Some points, one per row:
Array([-0.5, -0.1, 2.6, -0.5, -2.5, -0.3, -1.6, -1.0])
Array([-0.7, 0.1, 0.4, 0.4, 1.2, -1.4, -1.1, 0.6])
Array([-0.3, -0.1, -0.8, 0.5, 1.6, -0.9, 0.5, -0.3])
Array([0.4, 0.3, -0.3, 0.5, 1.9, 1.0, 0.9, 0.4])
Array([0.7, -0.4, -0.5, 0.4, -1.9, 1.2, 0.8, 0.3])
Array([0.2, -1.1, -1.0, 0.1, 0.0, 0.2, 0.3, 0.2])
Array([-0.2, -1.0, -1.1, -0.8, 0.3, 0.6, 0.5, 2.0])
Array([0.9, 0.5, -2.2, -1.0, -1.6, 0.7, 0.8, -1.2])
Array([0.3, 0.5, -1.3, -0.7, 1.1, -0.2, 0.6, 0.1])
Array([-0.5, -1.2, 0.2, -1.5, -0.1, -0.9, -0.4, 1.7])
Array([-0.5, 0.6, 1.4, 0.3, -1.9, -0.3, -1.0, -1.4])
Array([-0.4, -0.1, -1.4, 0.5, 0.9, 0.0, 0.0, 0.7])
Array([-0.2, 0.7, -1.7, -1.2, -1.7, 1.2, -1.1, -0.1])
Array([-0.4, -0.5, -1.7, -0.4, 1.3, -0.8, 0.2, 2.0])
Array([0.1, 1.6, 2.0, -0.4, -2.3, -0.5, -0.8, -1.2])
Array([-0.8, 0.5, -0.8, 1.2, 1.0, -0.4, 1.1, 0.0])
Array([0.2, -0.8, -3.5, -0.3, -2.6, 0.6, 0.3, 0.4])
Array([-0.2, -0.7, -0.1, 0.7, 0.8, -0.4, 1.5, 0.6])
Array([0.3, -0.2, -1.0, -0.8, -0.6, -0.9, 0.1, 0.9])
Array([0.1, -0.7, -0.8, 0.4, -0.4, -0.2, 0.2, 0.8])
Array([0.2, -1.1, 0.7, 0.1, 0.1, 0.7, 0.7, 0.8])
Array([-1.9, 1.5, 3.3, -1.6, -0.3, 0.3, -1.0, -1.9])
Here are 16 more points, each followed by its number:
Array([-0.3, 0.0, -1.3, 1.1, 1.0, -0.7, 0.2, 0.2]) 0
Array([-0.4, 0.8, 2.5, -1.0, 0.1, -1.9, -0.6, -1.6]) 1
Array([0.9, 0.1, -1.5, -0.9, -1.4, 1.0, -0.5, -0.2]) 2
Array([-0.4, 0.1, 3.5, 0.3, 0.9, -2.8, -1.3, 0.0]) 3
Array([1.3, 1.8, 2.0, 0.5, -2.6, -0.4, -0.7, -0.7]) 4
Array([1.5, -0.5, -1.7, 0.4, -2.1, 1.9, 0.7, 0.9]) 5
Array([-0.8, 0.3, -0.6, 1.4, 1.2, 0.3, 0.1, 0.7]) 6
Array([0.2, -0.4, 2.7, 0.6, 0.6, -1.5, -2.2, -1.1]) 7
Array([0.8, 0.0, 1.2, 0.3, 1.5, -0.4, 1.4, 0.8]) 8
Array([-1.6, 0.3, 4.6, 0.3, 0.2, -2.2, -0.4, -0.2]) 9
Array([0.5, -0.5, 3.2, -0.3, -0.4, 0.0, -2.2, -0.4]) 10
Array([1.0, -0.1, -2.3, -0.5, -1.7, 0.0, -0.1, 0.8]) 11
Array([0.5, -0.5, -1.6, -0.4, 0.1, -0.4, 0.2, 0.9]) 12
Array([-0.6, 0.2, -0.6, 0.4, 1.7, 1.3, 0.8, 0.5]) 13
Array([-1.2, -0.5, 3.1, 0.1, 0.7, -2.3, -1.4, 0.0]) 14
Array([-0.4, -1.1, -1.3, -0.2, -0.1, 0.3, 1.0, 1.2]) 15
Which two of these numbered points are nearest to each point below, looking only along the 2 directions in which the first points spread most? Their numbers follow each, nearest first.
Array([-0.3, 1.1, 1.8, -0.4, -2.3, 0.1, -1.7, -1.1]) > 4 10
Array([-0.3, -0.4, 0.7, 0.3, -2.1, -0.4, -1.7, -1.5]) > 4 10
Array([-0.4, 0.7, 3.0, 1.4, 2.0, -1.1, -0.4, -1.8]) > 3 14
Array([-1.1, 0.0, 2.6, -0.8, -1.5, -0.2, -0.3, -2.2]) > 10 4
Array([-0.2, -0.2, -0.7, 0.0, 1.1, 0.0, 1.5, 0.6]) > 0 13
Array([-0.8, 0.9, 1.7, -0.3, -2.4, -0.3, -0.6, -1.9]) > 4 10
Array([2.6, -0.6, -1.8, 1.1, -1.2, 1.8, 1.0, 0.4]) > 11 5
Array([0.0, 0.3, -0.9, 0.1, 1.3, 0.9, 0.8, -0.1]) > 0 13
